In the data rows, 128 means zero.
Two rows play each game, the first against the second. How much does the first row win by? 20 is about a draw, 40 a big win and 0 a big loss. Wins can go round in a circle: one row can beat a second, the second a third and the third the first. Each row has two weighted sums of its numbers, A and B, taken from their middle values. A row wins by its A times the other's B, less its B times the other's A.
[142 155 123 113  79 128  80 103 102 186 119  73  70  96  87 127]
[101 131 101 133 112 139 120  79 157 129  96 100 158 119 134 106] -> 21
[129 118 158 152 167 129 133 154 162 117 119 176 169 160 150 114]
[154  91 163 137 164 127 176 189 103  80 184 199 142 180 144 147] -> 13
[103 133 125 159 161 126 113 129 164 121  97 141 171 124 148 113]
[112 115  97 121 145 127 160 134  90  83 155 124 131 118 137 158] -> 12
[102 140  92 125 113 133 123  83 145 129  96 106 132 122 126 120]
[170 152 179 141 103 127  43 142 140 204 114 121  92 126  95 107] -> 20
[197 125 194 124  86 125  97 161 101 187 168 155  67 151 100 123]
[190 119 196 117  83 122 116 147  92 183 164 154  72 156 109 134] -> 17
[131 129 109 125 146 119 125 175  97 114 147 117 110 117 114 160]
[109 134 116 134 142 129 134 126 136 115 116 128 138 112 133 129] -> 29
[114 129  92 116  97 127 144  84 117 123 128  95 121 123 133 135]
[170 150 178 138  83 129  57 121 157 208 107 126  89 136  94 102] -> 17
[148  99 143 111 139 130 185 166  94  96 183 165 113 156 133 150]
[119 109 106 122 155 121 169 154  80  85 163 134 127 125 141 151] -> 16
[113 154 110 126 146 129 119 131 120 125 111 102 128  81 117 130]
[135 118 155 156 188 120 134 179 157 105 131 182 164 156 154 126] -> 19
[131 115 154 139 166 125 159 166 156 101 145 191 162 161 151 118]
[105 133  97 116  97 127 141  84 111 115 109  95 126 121 127 129] -> 18
[131 158 163 170 217 113  77 209 202 139 105 192 159 132 149 105]
[167 150 168 120  80 123  85 129 113 190 130 119  68 113  98 113] -> 18
[133 101 141 121 130 134 156 121 154 120 133 156 150 172 144 122]
[ 97 141  98 121 125 129 125  93 167 124  92 111 155 122 127 114] -> 13
[109 129 129 120 112 132 134 103 151 130 108 131 151 131 122 114]
[176 147 195 147 103 129  63 144 159 199 128 154  97 160 106  97] -> 22
[138 129 120 135 157 120 137 175  81 107 164 128 114  97 137 154]
[183 125 198 140 114 125  97 167 144 179 146 160  91 162 108 121] -> 24
[123 128  99 115 107 130 141 103 118 115 133 112 127 128 131 134]
[104 168  85 147 147 121  73 121 107 133  98  67 118  64 118 140] -> 34
[131 176 146 154  90 128  44  86 171 201  57 109 111 117 109  87]
[127 128 130 145 167 121 129 170 110 114 135 139 136 125 137 143] -> 20
[ 82 148  83 114  93 136 110  54 159 131  74  63 136  93 117 107]
[118 118 113 122 153 130 159 147  94 103 150 123 128 112 141 148] -> 23
[ 88 147  69 117 118 135 140  67 120  97 109  68 121  85 124 134]
[104 127 100 114 107 132 142  86 120 120 103 105 136 115 134 128] -> 17
[ 94 162 112 169 173 121  78 106 172 142  53 100 177  93 147 113]
[ 90 155  90 138 114 130  90  68 184 145  52 100 158 111 141  98] -> 29
[160 151 131 120  58 136  66  81  98 188 114  70  62  98  87 134]
[143 169 122  97  50 131  74  88  91 198 122  62  50  75  79 122] -> 19
[123 113  89  96 109 128 160 103  87  98 159 103 105 118 130 143]
[125 123 124 121 118 128 132 121 137 132 127 127 130 132 131 114] -> 17
[148 113 182 157 136 132 121 124 198 146  97 195 177 193 158 100]
[121 128 105 131 161 121 130 148 110 111 130 129 154 113 133 140] -> 29
[ 80 158 119 161 168 127  87 112 157 140  55 118 173 102 143 106]
[116 112 112 116 117 131 158 109 130 106 140 136 141 136 130 126] -> 15
[119 128 158 139 121 128 113 103 190 145  94 159 173 153 137  90]
[ 94 140 100 140 131 132 131  98 161 123  86 112 171 103 139 119] -> 19
[144 100 144 119 132 125 165 154 118 116 161 156 126 148 138 126]
[108 146  81 110 135 130 122 129 102 108 139  82 104  78 117 153] -> 18
[104 137 123 141 169 128 123 130 137 118 105 129 159 125 141 124]
[167 163 156 117  52 130  60 100 107 211 122  79  44 103  76 120] -> 20
[123 126  92  86  90 132 154 100 101 117 158 100  92 115 114 141]
[117 114 133 131 122 130 147 109 158 118 115 151 156 156 139 116] -> 23
[121 115  91 103 106 131 160 105  94 107 150 101 115 126 122 150]
[119 112 122 122 125 131 149 134 151 100 132 143 150 146 121 131] -> 28
[122 117 140 128 117 130 143 106 157 131 109 142 153 154 134 109]
[128 119 137 124 109 132 142 112 141 132 114 147 142 155 133 118] -> 21
[124 104 137 124 131 127 162 128 137 108 139 151 147 158 141 126]
[138 173 103 107  52 142  34  74 125 195 111  45  53  76  61 124] -> 9
[132 112 129 118 135 129 150 147 124 108 150 147 135 146 125 134]
[118 115  92  88  81 133 176  95  91 105 154  97  96 127 123 148] -> 17
[ 95 159  95 149 147 128  82  96 164 132  76  84 155  93 129 115]
[103 153 120 159 178 122 106 148 170 120  92 135 157 109 144 117] -> 22
[117 123  94  86  85 130 157  96  96 115 150  97 100 114 109 144]
[111 129  99 104  93 129 141  89 108 129 122  96 112 112 122 124] -> 19
[139 106 158 148 171 124 135 175 136 109 146 178 152 161 150 133]
[141 115 139 128 169 124 158 180  90  97 172 166 119 133 131 149] -> 22
[119 123 112 106 114 133 147 115 122 107 144 103 123 122 123 133]
[124 128 151 127 122 133 131 117 154 140 113 161 134 163 126 112] -> 16
[115 155 101 140 154 126 104 133 116 119 113  91 120  87 124 145]
[199 108 192 120  92 133 123 159  79 161 197 163  67 165  97 146] -> 23
[144 169 146 129  70 127  54  85 138 208  83  91  83 102  93 102]
[204 113 193  97  81 124 136 184  58 172 208 151  35 148  94 148] -> 20
[129 125 174 160 127 132 111 125 210 159  88 180 170 176 144  87]
[147 131 132 145 169 118 125 178  86 112 153 133 115 111 130 154] -> 12
[105 128 107 137 150 132 136 124 134 105 113 123 155 121 139 123]
[ 91 145  99 126 152 124 120 108 151 134  91  98 146  94 138 126] -> 25
[111 114 115 122 120 130 156 112 136 112 127 132 147 139 144 128]
[126 123 127 146 168 123 135 152 130 104 134 142 149 131 136 138] -> 19
[109 148  70 117 144 122 128 136  68  98 136  67  95  59 111 161]
[ 91 164 102 143 149 123  72 118 166 149  62  71 152  67 127 108] -> 23
[ 99 140 109 135 151 127 123 120 132 117  97 109 157 102 139 120]
[127 109 147 126 131 129 158 134 143 125 131 155 141 146 143 115] -> 16
[ 83 150  76 128 130 128 106  88 142 124  83  81 143  79 124 112]
[113 127 111 125 116 131 136  99 135 126 110 109 131 118 129 118] -> 24
[118 125 119 135 151 125 144 147 110 108 130 137 143 115 154 133]
[151 113 165 137 134 135 124 131 171 137 137 171 145 169 133 115] -> 15
[105 136 108 117 101 135 122  78 155 135 102 101 138 113 128 121]
[115 124 133 134 153 127 152 130 151 120 118 143 150 130 149 120] -> 16
[128 107 157 138 137 131 142 133 173 127 116 180 165 182 146 111]
[135 123 126 137 173 122 145 182  86  95 164 147 116 121 129 154] -> 5
[140  99 152 128 145 127 161 156 138 110 149 178 147 170 150 127]
[147 108 149 142 170 123 157 178 109  99 160 176 145 151 143 142] -> 20
[102 135  97 130 142 133 135  98 118 108 115 102 138 104 134 126]
[142 110 147 117 126 129 150 121 137 128 148 153 142 154 137 128] -> 19
[115 109 111 132 143 130 160 131 104 104 130 124 152 133 152 145]
[145 105 145 142 175 131 161 194 107  89 172 167 138 143 142 155] -> 20
[121 111 108 102 113 131 158 102 108 115 136 117 125 125 131 123]
[105 147  99 137 146 129 112 129 118 118 110  87 131  83 121 135] -> 19
[117 119 134 123 133 133 151 121 164 119 124 153 147 153 138 118]
[118 133 126 120 108 135 122 100 162 142 105 122 137 135 130 116] -> 27
[ 95 150 118 156 146 130 101  70 206 144  60 117 185 126 162 101]
[126 128 128 123 116 131 133 103 157 139 119 129 138 136 134 112] -> 9
[217 110 192 107  79 128 112 182  65 172 209 157  27 169  80 148]
[110 138 107 114 108 129 129  95 142 133 109 115 131 114 119 120] -> 27
[118 125 113 131 150 131 137 136 129 103 134 127 145 122 142 139]
[ 87 156 111 156 145 126  95  91 192 146  58 108 171 111 138  95] -> 17
[127 112 129 118  99 130 143 107 139 128 136 128 128 145 130 126]
[156  87 142 119 141 133 190 155 111  86 190 182 130 178 138 152] -> 19
[ 92 152  69 127 133 127 118 104 120 102 101  67 135  66 125 129]
[125 109 102 124 146 129 168 156  89  69 167 146 123 139 127 157] -> 33
[148 106 168 158 179 124 134 193 156 117 143 184 166 177 142 130]
[103 145 111 132 106 128 119  68 164 145  72  98 140 116 134 100] -> 32
[124 123 122 144 175 127 132 162 122 103 138 141 146 120 141 135]
[138 119 165 160 190 120 117 182 147 126 131 163 162 150 144 130] -> 24
[153 120 184 169 210 125 113 218 147 110 148 213 151 173 144 137]
[137 173 153 146  99 131  40 110 176 198  82 101 105 117  93  95] -> 34
[101 156  97 155 160 128  82 134 144 123  93 101 145  87 130 123]
[129 121 135 121 114 129 143 118 159 128 121 156 132 156 132 118] -> 26
[129 118 122 121 139 129 151 128 124 112 144 144 129 139 134 136]
[ 88 133  85 104 102 128 151  71 126 118 102  79 140 100 127 124] -> 19
[130 111 135 128 136 130 152 143 125 113 149 152 142 150 133 135]
[152  93 161 122 136 127 156 163 147 117 152 184 145 183 144 130] -> 23
[143  89 152 125 153 130 175 160 118  97 173 174 149 175 152 140]
[ 94 168 105 160 165 121  75 108 167 145  55  91 161  83 139 114] -> 23
[ 98 149  92 132 145 126  85 107 124 131  96  63 130  78 121 118]
[144  96 128 100 115 132 185 133  78  99 180 147 119 151 137 146] -> 20
[119 125 125 155 162 129 117 143 170 105 108 150 164 141 139 117]
[109 118  84  85 104 129 157 114  97  98 146 102 118 102 114 134] -> 16
[137 162 135 124  75 123  69  99  99 191 102  76  83  89  95 112]
[148 113 151 146 171 125 148 180 122 107 156 173 135 149 143 146] -> 21
[124 129 104 108  98 136 142  86 133 130 122 101 117 126 124 120]
[110 131  97 117 120 136 134 105 128 109 129 109 118 122 121 132] -> 22
[100 137 101 109 106 134 134  89 144 123 105 102 133 109 124 116]
[118 122 132 129 117 131 139  99 153 124 109 127 145 143 136 112] -> 23
[144 119 188 162 173 116 124 192 189 152 115 193 179 162 166 116]
[132 122 113 108 100 135 146 105 106 120 140 108 114 126 123 129] -> 32
[190 148 156  88  49 134 102 133  31 189 194  89   0  89  57 149]
[128 122 142 120 116 127 135 114 152 132 120 149 139 160 138 116] -> 18
[108 133 110 112 114 128 131 115 132 123 114 110 121 116 120 126]
[107 154 104 145 166 124  99 140 124 120 103 105 132  92 132 134] -> 12
[131 133 106 120 162 121 136 164  56  96 148 113 100  85 115 155]
[ 78 152  79 134 127 128 122  68 162 125  64  85 157  98 144 106] -> 13
[ 93 148  99 132 121 126 117  80 136 136  74  80 145  91 130 112]
[ 95 139  93 126 128 126 121 102 154 116 103  82 155 104 136 130] -> 25
[101 139  97 140 153 128 118 121 146 109 113 117 160 107 138 128]
[120 122 133 138 179 122 124 171 134 124 128 145 154 133 147 126] -> 19
[109 152  89 140 150 124  98 143 109 115 117  81 126  74 128 142]
[121 128 126 130 118 137 116 100 144 138 118 119 139 130 129 120] -> 16
[183 137 194 132  92 122  78 154 125 196 133 138  77 135  94 112]
[128 111 141 135 125 130 128 111 139 134 117 136 146 153 139 114] -> 26
[ 94 135 111 134 134 129 120  92 178 125  74 118 163 127 141 100]
[ 82 161 105 142 128 130  89  88 200 144  53 102 174 109 137 103] -> 21
[118 135 147 157 169 122 124 131 181 126  88 165 174 145 147 107]
[102 131  92 114 104 132 142  79 134 117 103  98 139 117 135 120] -> 26
[126 140  88 122 142 125 130 146  47  99 168  80  85  69 111 169]
[172 146 164 112  63 128  87 115  90 196 149 108  47 118  86 126] -> 19
[123 117 146 132 117 131 140 122 156 125 122 159 147 160 136 125]
[146 113 132 129 163 127 150 177  89  97 180 146 125 128 132 152] -> 15
[108 152 102 138 152 123 111 146 103 118 124  94 116  74 118 139]
[108 141 109 121  92 128 124  74 144 143  92  99 127 119 129 112] -> 20
[101 150  92 139 115 134 115  89 166 133  84 103 157 114 123 121]
[163 140 141 111  75 134  99 116  98 161 151 111  65 124  90 138] -> 12
[101 148 101 150 156 121 109 122 129 121  92 104 157  98 134 127]
[155 131 182 181 204 110  87 201 148 139 120 181 157 145 151 121] -> 18
[122 131 125 144 170 125 134 163 113 103 135 138 140 120 133 150]
[130 125 133 152 170 126 117 166 122 109 135 135 140 129 140 139] -> 16
[133 110 141 136 133 126 147 144 146 116 139 151 152 154 148 124]
[137 109 127 133 171 125 164 182  99  92 163 162 146 145 142 143] -> 20
[ 97 143 121 131 113 125 113  84 186 151  62 119 161 136 144 101]
[109 129  88 128 151 125 132 118 129  99 111 101 146  91 140 134] -> 34
[132 108 163 140 142 127 139 144 177 126 126 169 165 169 152 108]
[142 108 148 136 174 123 168 188 101  84 171 178 137 150 147 146] -> 17
[115 145  77 133 147 131 117 138 110  97 132  92 131  85 114 143]
[ 86 142  82 122 129 129 134  89 122 111 101  83 143  84 134 131] -> 17
[146 128  95 116 140 121 139 173  23  91 192 100  74  81 106 178]
[143  89 133 112 137 128 191 154  99  89 184 167 134 166 137 147] -> 29
[124 100 140 130 127 131 159 124 132 119 127 160 155 171 141 119]
[140 106 153 138 144 135 145 133 158 119 138 171 159 182 139 117] -> 23
[124 127 112 117 102 137 136  94 133 122 129 121 122 132 128 125]
[174 151 178 122  73 123  66 143 102 202 150 111  50 107  67 125] -> 32
[134 113 133 115 122 133 146 129 119 116 147 144 134 159 126 136]
[187 127 182 122  87 124  99 158  91 184 163 140  54 136  94 131] -> 19
[183 129 194 147 111 121  87 166 147 189 136 168 107 159 109 110]
[164 144 198 157 118 124  72 154 164 202  89 160 118 151 122 100] -> 26
[131 118 140 118 128 130 152 131 138 123 142 144 125 151 130 120]
[ 86 155  90 141 151 124 106 103 152 132  71  95 153  91 135 114] -> 19
[169 151 146 117  61 126  81 112 117 190 132  90  70 104  91 126]
[125 111 108 100  96 132 172 108 108 104 153 124 114 140 125 139] -> 23
[123 110 112 139 161 124 142 142 106 102 135 126 144 131 142 151]
[142 115 145 146 179 116 140 188  95 110 152 161 135 135 149 146] -> 20
[ 92 162  88 140 130 129  96  98 160 129  88  75 156  88 116 115]
[203 115 213 121  97 128 110 180  83 182 187 179  60 176  99 133] -> 19
[ 97 133 106 136 115 138 118  92 163 127  91 103 157 135 145 114]
[125 139 120 149 162 125 115 145 132 114 121 133 141 121 134 138] -> 25
[ 93 141 113 154 153 129  85  97 193 124  48 120 186 125 150  93]
[122 120 147 125 118 131 130 111 158 142 111 150 146 163 139 114] -> 15
[130 108 116 108 112 134 158 123 103 106 151 133 118 148 129 143]
[118 161 119 155 168 121  79 145 125 137 101  98 133  75 130 129] -> 17
[123 144 150 175 180 119  84 163 156 139  83 149 166 125 145 112]
[105 134 101 109 101 132 134  87 123 127 117  90 123 118 116 131] -> 21
[214 126 255 141  82 122  91 167 129 220 158 196  75 186 120 108]
[110 158 106 153 163 124  94 123 121 131 102  92 137  80 127 131] -> 25
[138 140 147 163 176 121  95 174 115 131 122 133 137 115 134 136]
[143  89 179 137 150 124 173 159 152 116 140 199 174 191 164 114] -> 15
[119 144 111 152 165 122 106 153 124 109 111 126 139 108 134 129]
[107 125  81  87  83 136 161  82  85 106 137  79 101  90 118 149] -> 12
[ 86 151 107 140 125 129 105  78 201 150  49 117 174 129 143  92]
[135 108 135 119 129 131 173 154 117  99 166 148 120 142 124 133] -> 1
[ 88 133  91 125 119 129 129  92 156 108  91 103 149 114 138 115]
[ 97 129  99 106 101 132 145  85 140 119 109 100 127 115 124 130] -> 24
[ 97 152 103 154 169 128 101 123 153 124  87 109 162  94 137 123]
[136 118 153 137 124 132 132 123 172 130 113 164 151 172 140 109] -> 21
[ 97 144  99 119  92 129 111  61 147 144  83  82 130 109 126 110]
[176 123 166 109 102 117 132 166  89 162 170 146  62 148 103 147] -> 20
[139 110 146 140 134 126 129 133 163 125 124 166 149 172 143 125]
[137 113 135 135 158 129 137 167 105 102 165 144 122 127 122 147] -> 28
[186 124 168 110  86 134 117 155  92 160 177 139  66 149  95 141]
[111 132 110 104  95 131 138  78 131 138 125  82 117 117 124 125] -> 17
[159 173 151 140  75 145  18 107 165 206 114  87  72 113  58 121]
[ 87 152  91 134 143 123 115  92 142 120  88  82 162  84 138 129] -> 25
[138 112 113  96 100 138 158 125  90 104 175 125  96 137 113 150]
[112 130 126 144 161 134 142 131 138 102 124 134 164 114 153 110] -> 18
[142  97 141 138 156 126 166 156 110  92 160 164 143 162 136 144]
[109 137  96 108  91 132 134  87 127 126 120 109 115 121 121 120] -> 14
